In the data rows, the value 128 means zero.
A hidden rule labels the rows of this table. It goes by one to three of the table's principal directions, not those with the most spread.
[150, 139, 112, 108, 148, 67, 150, 154, 96, 155, 98, 162, 131, 149, 133, 115, 173, 86, 149, 70, 95, 81, 134, 74, 172, 115, 139, 124, 119, 114, 84, 109] A
[82, 80, 147, 128, 93, 132, 42, 89, 145, 98, 172, 106, 124, 99, 104, 101, 153, 162, 18, 206, 151, 155, 153, 192, 99, 142, 106, 132, 153, 120, 161, 209] E
[114, 127, 129, 116, 118, 103, 92, 157, 107, 132, 120, 143, 112, 111, 133, 130, 151, 105, 121, 115, 110, 120, 131, 107, 137, 146, 142, 109, 132, 112, 118, 155] E
[138, 133, 143, 79, 143, 59, 144, 153, 140, 195, 96, 201, 120, 145, 160, 72, 196, 72, 175, 55, 110, 117, 116, 15, 184, 99, 114, 142, 108, 175, 68, 78] B
[180, 171, 78, 104, 127, 91, 141, 109, 115, 128, 124, 186, 176, 121, 143, 157, 132, 127, 137, 159, 135, 126, 113, 156, 166, 111, 145, 111, 145, 110, 83, 115] C
[172, 125, 101, 61, 184, 81, 167, 108, 148, 168, 104, 221, 150, 211, 155, 65, 131, 93, 207, 62, 104, 81, 130, 80, 167, 83, 101, 117, 131, 126, 52, 53] B
[145, 126, 104, 119, 161, 97, 98, 131, 89, 126, 124, 188, 167, 113, 185, 170, 159, 112, 195, 64, 116, 106, 119, 130, 202, 156, 123, 106, 138, 74, 57, 115] A
[85, 96, 202, 77, 99, 76, 66, 144, 181, 181, 123, 159, 114, 148, 145, 42, 177, 81, 120, 108, 139, 147, 126, 66, 122, 133, 92, 108, 131, 157, 123, 136] E
[99, 104, 96, 123, 142, 124, 127, 126, 125, 115, 138, 117, 114, 114, 119, 105, 128, 160, 94, 142, 110, 118, 159, 126, 110, 135, 130, 148, 135, 116, 113, 153] B
[73, 76, 139, 98, 120, 174, 139, 74, 203, 130, 144, 92, 107, 191, 115, 66, 82, 187, 108, 179, 147, 150, 140, 155, 51, 119, 88, 114, 128, 141, 158, 117] E
[112, 128, 125, 88, 125, 119, 129, 131, 154, 155, 134, 136, 143, 164, 129, 81, 100, 104, 125, 122, 143, 94, 121, 128, 96, 131, 132, 108, 140, 114, 135, 119] B
[129, 203, 41, 143, 105, 123, 123, 175, 73, 97, 106, 148, 167, 77, 156, 209, 87, 117, 174, 154, 120, 135, 120, 182, 138, 180, 160, 111, 127, 56, 108, 130] E
[58, 126, 89, 112, 128, 110, 179, 194, 116, 152, 67, 99, 121, 177, 167, 143, 117, 111, 252, 62, 78, 129, 134, 85, 122, 174, 98, 128, 75, 90, 88, 70] B
[163, 160, 117, 167, 146, 117, 132, 163, 99, 100, 110, 133, 146, 81, 140, 166, 110, 120, 150, 105, 111, 99, 127, 134, 151, 151, 162, 97, 142, 80, 104, 139] A
[110, 78, 165, 100, 142, 116, 81, 103, 167, 139, 141, 156, 122, 127, 161, 83, 149, 135, 138, 108, 134, 135, 120, 106, 141, 130, 96, 106, 132, 139, 98, 136] E
[176, 181, 93, 119, 132, 158, 173, 78, 133, 122, 137, 147, 170, 171, 125, 156, 65, 160, 157, 171, 158, 143, 126, 186, 106, 110, 141, 117, 152, 106, 140, 90] E
[98, 94, 196, 92, 107, 113, 102, 111, 201, 168, 144, 122, 141, 149, 150, 81, 137, 127, 130, 140, 171, 169, 103, 111, 108, 129, 90, 116, 129, 168, 131, 122] D
[139, 128, 98, 150, 185, 149, 190, 165, 132, 105, 113, 93, 105, 127, 122, 121, 53, 149, 181, 105, 94, 119, 145, 98, 93, 126, 134, 159, 111, 133, 109, 104] D
[114, 109, 183, 124, 102, 100, 61, 117, 109, 155, 132, 176, 114, 110, 142, 132, 244, 102, 103, 97, 134, 159, 133, 86, 194, 128, 107, 138, 132, 155, 121, 143] A
[126, 149, 141, 183, 87, 150, 130, 134, 89, 105, 140, 78, 121, 67, 98, 175, 162, 143, 69, 159, 128, 146, 137, 151, 137, 131, 155, 164, 131, 145, 178, 174] D
[122, 158, 125, 142, 92, 103, 106, 151, 102, 130, 117, 139, 171, 96, 147, 183, 163, 108, 129, 129, 139, 129, 118, 155, 162, 166, 144, 101, 143, 84, 116, 138] D
[190, 176, 99, 145, 152, 120, 151, 143, 96, 124, 133, 147, 159, 108, 124, 168, 107, 98, 134, 121, 147, 110, 107, 138, 153, 115, 159, 151, 127, 131, 123, 110] B
[128, 182, 78, 151, 135, 127, 157, 185, 75, 129, 119, 122, 153, 83, 146, 191, 107, 113, 165, 97, 123, 112, 127, 120, 138, 169, 175, 148, 132, 90, 113, 120] B
[119, 149, 115, 127, 107, 134, 93, 145, 121, 130, 130, 163, 145, 86, 163, 165, 134, 110, 147, 127, 145, 140, 102, 139, 153, 158, 137, 108, 133, 116, 115, 126] B
[186, 190, 115, 111, 167, 65, 178, 181, 90, 194, 98, 200, 155, 123, 160, 138, 169, 49, 184, 20, 132, 69, 96, 23, 202, 116, 176, 137, 119, 137, 72, 61] A
[35, 101, 115, 126, 111, 130, 174, 189, 158, 147, 95, 61, 90, 158, 103, 79, 113, 129, 119, 121, 98, 117, 161, 86, 60, 156, 116, 147, 102, 127, 142, 114] D
[111, 99, 153, 163, 112, 186, 112, 116, 142, 89, 147, 67, 94, 82, 130, 167, 102, 176, 131, 173, 130, 193, 106, 156, 108, 132, 110, 144, 101, 175, 162, 159] B
[121, 135, 52, 112, 188, 122, 167, 149, 122, 120, 116, 136, 114, 137, 139, 108, 66, 155, 166, 114, 108, 110, 151, 98, 95, 139, 139, 148, 113, 98, 84, 101] A
[172, 94, 132, 108, 188, 70, 139, 104, 122, 140, 130, 155, 163, 173, 130, 86, 161, 103, 128, 62, 117, 47, 134, 117, 176, 101, 116, 118, 136, 99, 77, 115] E
[94, 70, 152, 119, 187, 106, 142, 196, 151, 158, 112, 125, 58, 127, 115, 53, 144, 103, 113, 46, 86, 80, 157, 0, 110, 129, 137, 147, 122, 161, 92, 122] E
[113, 134, 149, 154, 105, 112, 117, 160, 103, 136, 141, 76, 105, 51, 115, 115, 163, 107, 65, 122, 133, 111, 106, 93, 134, 127, 159, 169, 97, 172, 166, 179] B
[79, 83, 145, 115, 141, 168, 171, 122, 188, 130, 127, 43, 99, 193, 118, 78, 44, 167, 162, 140, 128, 141, 129, 128, 37, 130, 95, 127, 98, 142, 160, 109] E
[179, 142, 129, 186, 147, 154, 152, 110, 88, 97, 134, 105, 129, 82, 129, 198, 142, 152, 137, 120, 129, 138, 107, 142, 175, 112, 141, 155, 107, 150, 133, 128] E
[76, 63, 138, 131, 131, 157, 103, 70, 173, 77, 164, 55, 131, 157, 95, 38, 68, 198, 60, 184, 123, 98, 185, 217, 41, 139, 96, 110, 163, 67, 169, 196] B
[87, 91, 118, 151, 97, 99, 95, 121, 90, 116, 131, 108, 129, 75, 130, 163, 236, 143, 65, 135, 113, 129, 133, 143, 190, 142, 114, 151, 108, 126, 111, 172] A
[167, 136, 153, 145, 126, 167, 143, 106, 146, 112, 126, 124, 99, 126, 121, 149, 105, 148, 157, 160, 129, 189, 108, 125, 125, 91, 112, 141, 107, 193, 149, 110] E
[125, 146, 110, 81, 112, 84, 106, 138, 117, 145, 127, 155, 142, 136, 130, 78, 126, 91, 111, 124, 114, 75, 129, 130, 120, 128, 152, 93, 149, 91, 124, 158] B
[124, 141, 92, 114, 117, 88, 105, 157, 104, 113, 108, 145, 127, 101, 144, 117, 132, 102, 152, 132, 94, 126, 126, 131, 146, 134, 118, 129, 104, 114, 102, 147] E
[145, 139, 125, 153, 151, 145, 119, 142, 139, 111, 129, 146, 116, 97, 130, 142, 102, 137, 130, 142, 142, 161, 131, 116, 120, 134, 128, 145, 128, 144, 120, 115] A
[163, 144, 124, 139, 138, 96, 110, 136, 72, 119, 127, 140, 127, 99, 127, 140, 163, 102, 121, 96, 106, 97, 128, 117, 172, 119, 150, 135, 124, 115, 121, 158] A
[149, 138, 116, 119, 145, 145, 138, 147, 134, 140, 129, 163, 130, 150, 114, 128, 104, 89, 122, 110, 137, 92, 121, 121, 121, 120, 148, 116, 148, 130, 130, 98] B
[151, 143, 102, 152, 169, 115, 145, 140, 91, 123, 130, 134, 131, 71, 158, 162, 143, 144, 161, 91, 123, 137, 121, 89, 172, 132, 141, 176, 106, 141, 88, 121] B
[121, 136, 137, 145, 125, 96, 136, 164, 116, 135, 114, 108, 125, 92, 128, 127, 154, 117, 114, 110, 118, 117, 130, 93, 139, 141, 145, 134, 117, 127, 118, 142] A
[140, 154, 110, 140, 154, 153, 149, 159, 119, 122, 118, 125, 118, 121, 143, 165, 69, 133, 183, 110, 129, 138, 118, 110, 108, 149, 151, 122, 121, 116, 122, 103] A
[119, 75, 137, 123, 148, 143, 144, 69, 146, 126, 142, 123, 131, 173, 123, 101, 157, 165, 123, 118, 120, 124, 151, 143, 142, 102, 85, 149, 132, 138, 118, 115] B
[93, 120, 150, 118, 68, 103, 93, 94, 129, 138, 138, 122, 137, 108, 126, 88, 201, 128, 72, 158, 133, 136, 132, 149, 149, 118, 106, 140, 124, 141, 154, 169] B
[170, 130, 160, 84, 111, 108, 153, 73, 150, 167, 124, 169, 144, 183, 133, 111, 174, 118, 147, 126, 132, 134, 103, 115, 168, 70, 113, 107, 132, 172, 118, 97] B
[143, 120, 80, 76, 158, 129, 167, 105, 179, 123, 126, 142, 148, 201, 120, 64, 36, 136, 153, 156, 122, 87, 129, 166, 74, 102, 114, 95, 138, 104, 109, 96] E
[148, 165, 71, 197, 150, 176, 168, 155, 62, 79, 134, 66, 120, 83, 100, 214, 76, 151, 116, 140, 125, 118, 131, 166, 112, 146, 175, 171, 109, 108, 162, 139] A
[75, 83, 198, 118, 69, 109, 55, 103, 129, 146, 153, 107, 116, 125, 108, 94, 220, 121, 34, 139, 138, 126, 143, 136, 134, 137, 118, 113, 151, 130, 171, 198] B
[101, 149, 110, 148, 92, 141, 142, 61, 130, 110, 142, 84, 157, 111, 133, 112, 129, 195, 103, 185, 157, 155, 139, 190, 114, 129, 108, 155, 109, 111, 164, 143] E
[66, 102, 144, 73, 80, 89, 102, 122, 157, 184, 144, 123, 140, 154, 118, 64, 185, 96, 51, 137, 157, 97, 120, 117, 114, 130, 123, 123, 132, 139, 147, 146] B
[79, 122, 136, 172, 106, 202, 161, 108, 130, 111, 131, 45, 68, 142, 82, 109, 102, 176, 84, 156, 131, 144, 156, 135, 59, 124, 126, 165, 98, 150, 217, 133] A
[88, 143, 94, 123, 131, 98, 105, 169, 110, 130, 111, 123, 150, 110, 174, 162, 110, 129, 175, 111, 140, 140, 121, 126, 124, 195, 131, 106, 108, 63, 94, 124] A
[152, 104, 173, 87, 152, 107, 126, 102, 180, 175, 130, 175, 121, 159, 158, 90, 152, 110, 161, 99, 159, 151, 86, 64, 155, 91, 96, 124, 103, 196, 98, 78] A
[103, 106, 164, 172, 94, 191, 89, 97, 132, 90, 153, 89, 92, 118, 82, 144, 135, 168, 53, 190, 141, 180, 161, 176, 91, 130, 114, 148, 146, 146, 199, 169] E
[125, 83, 118, 75, 193, 86, 131, 142, 146, 145, 122, 164, 114, 199, 115, 34, 109, 104, 133, 71, 88, 57, 177, 81, 103, 117, 119, 114, 160, 92, 81, 122] B
[94, 106, 152, 100, 78, 110, 75, 72, 156, 136, 145, 139, 172, 144, 151, 117, 172, 143, 107, 169, 162, 154, 118, 190, 143, 141, 86, 95, 139, 105, 131, 147] E
[107, 75, 183, 73, 123, 80, 140, 110, 189, 193, 119, 145, 132, 195, 130, 29, 191, 88, 117, 83, 132, 90, 116, 72, 145, 90, 85, 119, 117, 173, 110, 96] E
[128, 109, 131, 136, 147, 139, 123, 101, 143, 96, 137, 100, 123, 144, 117, 89, 85, 159, 132, 151, 121, 140, 153, 161, 94, 120, 97, 144, 123, 119, 142, 143] B
[125, 102, 126, 116, 155, 108, 125, 122, 137, 132, 122, 148, 123, 154, 123, 81, 142, 120, 118, 99, 114, 91, 149, 111, 134, 120, 114, 123, 133, 112, 106, 121] A
[134, 152, 101, 114, 125, 167, 136, 117, 139, 124, 131, 147, 115, 134, 138, 138, 76, 139, 161, 154, 138, 156, 111, 138, 104, 121, 131, 126, 119, 145, 140, 104] A
[116, 132, 105, 120, 135, 161, 89, 133, 138, 105, 126, 169, 129, 128, 162, 158, 77, 139, 190, 141, 131, 170, 129, 157, 114, 163, 109, 102, 139, 98, 109, 111] B
[121, 98, 180, 128, 98, 118, 130, 82, 154, 147, 125, 110, 123, 144, 129, 112, 196, 139, 114, 137, 142, 160, 105, 121, 160, 95, 85, 138, 92, 184, 142, 118] A
[194, 139, 131, 87, 180, 41, 148, 176, 113, 181, 100, 224, 124, 134, 136, 97, 192, 52, 144, 38, 92, 66, 124, 8, 201, 90, 161, 120, 145, 153, 43, 96] D
[142, 152, 102, 126, 142, 110, 163, 134, 117, 135, 116, 125, 125, 97, 156, 129, 125, 139, 174, 115, 119, 140, 105, 91, 149, 114, 132, 156, 87, 155, 102, 110] E
[131, 124, 165, 110, 75, 116, 73, 60, 166, 110, 156, 122, 193, 157, 121, 104, 121, 143, 81, 209, 172, 143, 128, 243, 107, 130, 97, 76, 171, 84, 162, 171] D
[118, 131, 94, 72, 112, 67, 44, 111, 93, 126, 161, 169, 154, 123, 116, 61, 146, 96, 40, 150, 126, 57, 155, 173, 120, 137, 154, 101, 174, 55, 131, 212] A
[194, 137, 172, 146, 154, 106, 117, 164, 120, 140, 130, 166, 120, 88, 119, 154, 160, 82, 109, 97, 132, 122, 107, 72, 173, 107, 160, 130, 147, 174, 108, 130] D
[157, 149, 104, 158, 137, 157, 144, 118, 108, 88, 137, 89, 121, 125, 96, 140, 72, 141, 111, 166, 130, 127, 130, 174, 95, 113, 137, 150, 111, 127, 171, 142] A
[173, 140, 141, 146, 129, 116, 108, 97, 99, 130, 121, 198, 155, 107, 166, 201, 212, 129, 170, 104, 136, 173, 114, 125, 230, 118, 106, 134, 129, 142, 82, 97] E
[131, 175, 55, 119, 149, 133, 193, 176, 109, 133, 100, 132, 123, 139, 131, 155, 68, 126, 189, 123, 106, 134, 135, 101, 101, 137, 152, 152, 113, 120, 105, 82] D
[136, 172, 60, 131, 172, 131, 164, 206, 122, 123, 102, 151, 140, 112, 155, 179, 44, 116, 208, 111, 125, 138, 124, 103, 105, 171, 155, 130, 127, 97, 76, 78] D
Here are more rows. What is the label of each one?
[116, 139, 107, 149, 129, 154, 142, 119, 122, 118, 125, 111, 138, 97, 173, 185, 116, 163, 192, 130, 146, 179, 97, 138, 147, 148, 110, 148, 85, 138, 115, 99]: A
[179, 153, 74, 153, 177, 160, 113, 125, 86, 77, 132, 196, 127, 96, 137, 170, 92, 144, 162, 119, 99, 125, 161, 152, 154, 133, 145, 132, 166, 87, 92, 125]: B
[122, 162, 54, 66, 143, 113, 174, 116, 121, 168, 99, 206, 141, 194, 160, 108, 122, 120, 206, 95, 113, 112, 137, 97, 141, 118, 122, 126, 121, 104, 79, 52]: A
[162, 122, 156, 180, 149, 161, 116, 131, 106, 89, 138, 108, 94, 93, 107, 176, 123, 152, 117, 138, 120, 169, 141, 126, 131, 123, 136, 151, 132, 153, 145, 151]: E
[72, 121, 124, 171, 123, 199, 114, 144, 98, 105, 144, 58, 85, 110, 117, 187, 92, 171, 109, 134, 144, 150, 142, 142, 73, 184, 155, 134, 119, 100, 185, 152]: A
[149, 169, 95, 182, 129, 181, 114, 169, 90, 76, 124, 134, 104, 67, 116, 220, 82, 140, 135, 165, 119, 174, 137, 153, 116, 156, 161, 136, 140, 120, 142, 139]: E
[139, 123, 152, 181, 124, 185, 96, 102, 134, 70, 170, 56, 131, 83, 106, 158, 59, 176, 76, 192, 164, 145, 120, 211, 77, 146, 145, 116, 142, 112, 191, 187]: E
[103, 135, 102, 115, 73, 133, 121, 79, 122, 106, 126, 111, 122, 141, 112, 115, 139, 166, 103, 206, 114, 165, 146, 187, 111, 111, 102, 134, 115, 125, 159, 156]: E
[169, 120, 142, 172, 122, 139, 134, 69, 88, 107, 137, 126, 166, 116, 141, 220, 203, 159, 133, 120, 136, 142, 111, 180, 217, 115, 115, 130, 126, 125, 116, 125]: E
[64, 87, 99, 102, 147, 124, 132, 157, 134, 141, 111, 119, 95, 144, 148, 105, 127, 137, 158, 89, 97, 110, 140, 84, 111, 157, 117, 122, 106, 110, 95, 117]: A
[129, 85, 180, 109, 146, 61, 135, 145, 150, 160, 115, 127, 128, 142, 126, 46, 186, 88, 119, 65, 97, 75, 136, 64, 158, 103, 110, 130, 128, 148, 95, 138]: D
[215, 222, 74, 134, 157, 123, 168, 187, 89, 123, 99, 198, 150, 96, 148, 182, 64, 77, 210, 97, 110, 101, 103, 107, 155, 125, 189, 105, 145, 108, 90, 86]: B
[107, 128, 139, 157, 106, 148, 112, 134, 89, 120, 126, 98, 98, 95, 133, 174, 164, 138, 129, 119, 120, 153, 120, 118, 147, 143, 135, 141, 101, 139, 152, 148]: A
[139, 168, 135, 192, 103, 164, 120, 157, 100, 96, 135, 84, 126, 67, 107, 199, 106, 131, 97, 166, 151, 160, 118, 162, 114, 152, 159, 145, 125, 132, 178, 153]: E
[106, 64, 130, 122, 170, 164, 154, 97, 165, 114, 120, 110, 98, 184, 138, 103, 102, 174, 184, 106, 102, 141, 143, 121, 112, 116, 74, 131, 104, 139, 105, 91]: E
[152, 90, 194, 142, 125, 145, 96, 109, 159, 121, 140, 141, 103, 127, 102, 103, 158, 113, 80, 131, 129, 124, 124, 125, 141, 96, 115, 110, 147, 172, 149, 145]: E
[182, 143, 132, 159, 123, 162, 144, 84, 128, 84, 145, 106, 159, 127, 107, 159, 89, 156, 121, 177, 134, 134, 123, 212, 126, 103, 128, 118, 148, 121, 155, 143]: D
[121, 101, 116, 125, 117, 124, 70, 125, 120, 82, 155, 107, 73, 69, 81, 59, 118, 133, 15, 189, 95, 95, 147, 148, 91, 105, 150, 131, 135, 143, 163, 231]: E
[112, 118, 134, 125, 160, 127, 160, 183, 162, 145, 93, 137, 109, 164, 131, 106, 94, 107, 185, 84, 108, 126, 143, 70, 102, 143, 114, 121, 124, 128, 98, 75]: D
[20, 50, 168, 142, 92, 171, 61, 101, 191, 80, 159, 52, 101, 139, 84, 46, 95, 198, 33, 211, 126, 160, 210, 202, 18, 170, 79, 121, 175, 86, 188, 211]: D
[37, 85, 146, 137, 63, 156, 67, 99, 146, 91, 160, 41, 110, 98, 109, 94, 122, 183, 47, 212, 135, 160, 152, 204, 61, 161, 104, 128, 129, 108, 196, 220]: B
[178, 124, 186, 102, 137, 71, 137, 125, 128, 171, 116, 160, 144, 198, 101, 72, 181, 53, 111, 66, 119, 57, 130, 91, 162, 83, 130, 104, 149, 132, 130, 115]: E
[177, 129, 116, 135, 173, 117, 129, 158, 117, 98, 125, 145, 141, 115, 130, 139, 80, 113, 159, 105, 95, 89, 134, 138, 134, 131, 149, 98, 160, 93, 91, 141]: D
[138, 128, 130, 111, 146, 120, 200, 112, 152, 169, 99, 143, 132, 186, 142, 98, 147, 119, 190, 79, 123, 118, 113, 78, 154, 91, 98, 145, 92, 165, 105, 47]: E
[135, 136, 134, 93, 160, 146, 161, 160, 181, 154, 114, 166, 131, 175, 140, 92, 50, 110, 191, 93, 123, 102, 132, 91, 83, 135, 144, 81, 171, 113, 103, 79]: D
[161, 107, 166, 167, 137, 96, 130, 104, 95, 124, 134, 98, 141, 113, 116, 161, 210, 131, 90, 106, 133, 122, 121, 126, 192, 107, 120, 154, 108, 147, 125, 145]: A
[95, 165, 107, 143, 82, 157, 169, 120, 145, 130, 106, 98, 136, 122, 150, 164, 113, 164, 180, 174, 147, 206, 110, 146, 115, 138, 100, 154, 82, 153, 145, 85]: E
[147, 115, 134, 103, 143, 145, 138, 106, 157, 139, 127, 163, 121, 168, 137, 128, 115, 132, 165, 127, 132, 149, 116, 117, 131, 106, 109, 115, 130, 155, 110, 89]: E
[95, 125, 117, 104, 114, 140, 119, 127, 149, 134, 126, 130, 125, 147, 138, 100, 101, 126, 149, 138, 130, 134, 126, 139, 100, 138, 111, 118, 122, 121, 137, 119]: B
[137, 129, 108, 103, 122, 114, 109, 120, 143, 110, 131, 152, 146, 148, 116, 107, 99, 127, 117, 171, 119, 129, 147, 172, 107, 124, 118, 106, 159, 100, 117, 144]: D
[147, 171, 114, 122, 122, 115, 157, 170, 121, 151, 104, 160, 156, 127, 144, 155, 120, 84, 175, 97, 124, 107, 109, 111, 149, 137, 152, 108, 139, 116, 106, 91]: D
[120, 120, 147, 115, 87, 117, 95, 119, 131, 131, 136, 141, 147, 128, 120, 135, 165, 114, 90, 150, 128, 119, 129, 162, 141, 132, 132, 93, 163, 112, 134, 159]: D
[215, 181, 102, 142, 152, 154, 130, 93, 110, 83, 157, 135, 157, 128, 101, 127, 33, 127, 114, 172, 149, 97, 122, 207, 98, 99, 160, 119, 154, 101, 169, 147]: A
[133, 152, 88, 88, 107, 108, 92, 111, 102, 128, 148, 149, 173, 138, 136, 135, 110, 105, 111, 153, 146, 94, 112, 193, 126, 141, 147, 96, 148, 74, 134, 157]: A
[172, 179, 99, 154, 139, 149, 157, 134, 100, 109, 125, 148, 151, 96, 139, 182, 97, 139, 160, 127, 125, 124, 125, 145, 145, 132, 166, 121, 151, 105, 117, 117]: D
[140, 124, 176, 140, 121, 126, 133, 135, 145, 141, 108, 126, 130, 149, 137, 153, 146, 116, 160, 108, 136, 145, 108, 112, 145, 131, 116, 96, 120, 137, 125, 100]: A
